[134 122 119 154  90 162 140 130 140 119 128 159 128  48  84 114 124 152
 161 110  84 141 100  90 165  84  85 111 116 135 121 141 181 117  98 122]  C
[150 126 107 144 175  90 121  87 108 105 113 192 117 119  89 113 125  93
 195 162 183  99 104 167 137 100 122 103 125 113 150 125  82 121  89 155]  Q
[195 160 119 154  90 162 140 130 140 119 128 159 128  48  84 114 124 152
 161 110  84 141 100  90 165  84  85 111 116 135 121 141 181 129  67 162]  S
[140 132 139 157  81 137 129 139  99 169 142 182 122 104 122 120 167 154
 117  89  56 132 116 115 146  58  99  72 114 117 147  99 146  92 127 175]  M
back: [162 195]
Q
back: [195  93]
Q
back: [100 137 167 104]
Q
which: [134 122 119 154  90 162 140 130 140 119 128 159 128  48  84 114 124 152
 161 110  84 141 100  90 165  84  85 111 116 135 121 141 181 117  98 122]
C
back: [113 125 103 122 100 137 167 104]
Q

[ 94  49  79 126 110] -> T
[198 118 174 122 158] -> R
[ 80 126 122 158 174] -> J
[ 94  49 187 129 158] -> K
back: [158 122 174]
R
back: [187  49  94]
K
back: [126  79]
T

[160 181 116 102  52  74 178 197  81 195 137 137  59 191] -> A
[128 126 131 128 130 129 126 125 128 126 129 128 128 127] -> X
[127 138 126 128 125 132 137 138 134 135 126 126 131 130] -> L
[127 124 110 126 120 112 123 128 115 123 120 126 119 127] -> V
[124 141 126 128 125 135 141 141 138 136 123 123 134 128] -> P
[128 126 131 128 130 129 126 125 118 126 129 128 128 127] -> Z
[160 181  38 102  52  74 178 197  81 195 137 137  59 191] -> G
back: [137 137 195  81 197 178  74  52 102 116 181]
A
which: [128 126 131 128 130 129 126 125 128 126 129 128 128 127]
X

[127 169 126 151 115  53] : E
[132 152 151 115 135 100] : B
[128 218 153 122 116 159] : U
[218 152 122 116 117 195] : Y
[145 171 148 127 132  70] : H
[148 174 147 130 131  67] : W
[121 174 131 148 117  40] : F
[218 153 128 143 122 147] : D
[136 179 134 146 120  42] : N
back: [128 153 218]
D
back: [127 148]
H
back: [120 146]
N
back: [116 122 153 218]
U

[ 66 109 159 139  78 106 145 109  99 164 180 185 131  79 161 111] -> Sibip
[ 50 101 166 129  71 125 129 115 105 167 171 188 145  75 164 102] -> Radi
[ 66 109 159 139  75 106 149 109  99 164 180 185 131  74 169  99] -> pebi
[ 66 109 159 139  78 129 125 109  99 164 180 185 131  74 169  99] -> nit
[ 97 147 145 176  97  89 127 123 113 171 167 188  75 145 137 139] -> Nurel
back: [ 75 145 188 171 167]
Radi
back: [171 167 105 115 129 125  71 129 166]
Radi
which: [ 50 101 166 129  71 125 129 115 105 167 171 188 145  75 164 102]
Radi
back: [131 185 180 164  99 109 149 106  75 139 159 109]
pebi
back: [106  78]
Sibip
back: [171 113 123]
Nurel

[141 138 155 106 141 142 114 139 137 130 157 116 129 136  90 122 114 117
 127 115 116 116 119 109 139 121 134] -> Fef
[124 180  56 104  81 143 170  83 128 115 166 146 121 146 114 153 114 203
 134 148 141 152 128 133 134 166 103] -> Doni
[141 139 111 116 121 140 147 130 129 157 116 139 137 137 104 143 123 144
 129 127 129 142 121 133 135 126 130] -> lamu
[128 161  94 105  97 149 149 101 136 121 155 141 133 146 104 138 117 183
 138 121 133 149 123 128 131 151 120] -> ziv
[131 168 113  99 115 140 132 118 127 115 160 122 113 140  99 131 106 154
 126 139 125 119 125 109 141 148 111] -> sabu
[115 194  79  89  78 149 146  95 126 100 145 136 114 152 104 132 102 210
 139 134 134 137 127 110 134 178  99] -> galak
[160 123 113 140  99 131 134 128 132 137 179 119 123 129 100 140 118 110
 117 142 122 118 123 122 144 118 126] -> vok
back: [109 125 119 125 139 126 154]
sabu
back: [ 99 140 113 122 160]
sabu
back: [129 116 157 130 137 139]
Fef
back: [147 140 121 116 111 139]
lamu

[149  70 139  89 118  77 136 148 113 133 195]  bidu
[149 127  73 164 124  93 126 198 113 157 141]  bikef
[118 113 139 148 136 117  98 110 144  91 152]  Poro
[149  84  77  89 118 113 139 148 136 116  98]  beda
back: [113 148 136  77 118  89 139]
bidu
back: [ 98 116 136 148 139 113 118]
beda
back: [113 198 126  93 124 164]
bikef
back: [195 133 113 148 136]
bidu
back: [ 98 116 136 148 139 113 118  89  77  84]
beda
back: [ 91 144]
Poro

[101 158 130 153 205 107 129] -> duron
[120 136 151 144 144  91  90] -> Mut
[139  96 102  85 132 127 157] -> voro
[152 119 158 144  71 103  90] -> Nilut
[158 136 171 127  95  99 135] -> Kuza
[ 76 119  83  85 205 131  95] -> bilub
[119 158 142  71 119 127  90] -> nid
[158 102 144 127  46 131  95] -> mos
[114 102  96  51 132 143 118] -> tufav
back: [ 71 144 158 119]
Nilut
which: [114 102  96  51 132 143 118]
tufav
back: [ 95 127 171 136 158]
Kuza
back: [ 71 142]
nid

[108  96 108 143] -> fel
[200  80 168 143] -> Lam
[125 205 152 135] -> radu
back: [143 168]
Lam
back: [143 168  80]
Lam
back: [205 125]
radu

